128 stands for zero in the data rows.
Some points, one per row:
[189 153 160 148 145 116 151 167]
[112 126 110 148 145 139 166 167]
[110 120 110 148 145 112 160 113]
[118 113 110 148 145 109 166 113]
[124 100 160 148 145 101 165 167]
[121 140 110 148 145 101 155 167]
[102 116 160 148 145 131 145 167]
[127  93 160  99 145  99 153 167]
[104 118 160  99  95  94 134 113]
[134 150 160 148  95 103 127 113]
[121 122 160  99 145 132 138 113]
[119 143 110  99 145 126 104 113]
[134  99 160  99  95 144 104 113]
[121 147 160  99 145 130  96 113]
[151 146 110  99 145 139 121 113]
[110 139 110  99  95 140 109 113]
[147 139 110 148  95 127 102 113]
[160 123 110  99 145 157 119 113]
[148 119 110 148 145 137 113 113]
[129 141 110  99 145 148  86 113]
[135  97 110 148 145 187 134 113]
[122 111 110 148  95 155 137 167]
[117 122 160  99  95 155 135 113]
[142 135 160  99  95 151 102 113]
[160 120 110 148  95 140 104 113]
[113 133 110 148 145 107 129 113]
18 more points follow, each with its number after it:
[ 80 100 160  99 145 116 126 167] 0
[ 96 112 110  99  95  91 110 113] 1
[114  86 160  99 145 124 128 113] 2
[ 97 149 110  99 145 127 120 113] 3
[112 146 110  99  95 122  99 113] 4
[114  82 160  99 145 146  82 167] 5
[163  69 160  99 145 115 127 113] 6
[ 65  92 160  99  95 113 113 113] 7
[123  93 110  99 145  97 138 113] 8
[104 106 160  99  95 137 122 167] 9
[150  96 110 148  95 100 135 167] 10
[144 104 110 148  95 111 118 167] 11
[146 107 110 148  95 109 120 113] 12
[112 141 110 148  95 133  94 113] 13
[164 131 110 148 145 142  93 113] 14
[171 162 110 148  95 117  83 113] 15
[147 178 110 148  95 118  82 113] 16
[173 141 110 148  95 144  86 113] 17
Which of these numbered points is nearest to each point below, ignoring the 2 directions in which the first points spread most? Its number follows each.
[128 131 160 148 145 116 129 113] > 14
[115 149 110  99  95 121 112 113] > 4
[ 88 130 160  99 145  92 123 113] > 3
[ 97 186 160 148  95 114 117 113] > 16
[ 62 155 160 148 145  98 157 167] > 3
[147  88 110 148 145 161 110 113] > 2
[164 138 160 148 145 141 139 113] > 14
[147 116 110 148 145 161 147 167] > 9
[115 131 110 148  95 137 109 113] > 13
[109 150 160 148  95 131 112 113] > 13
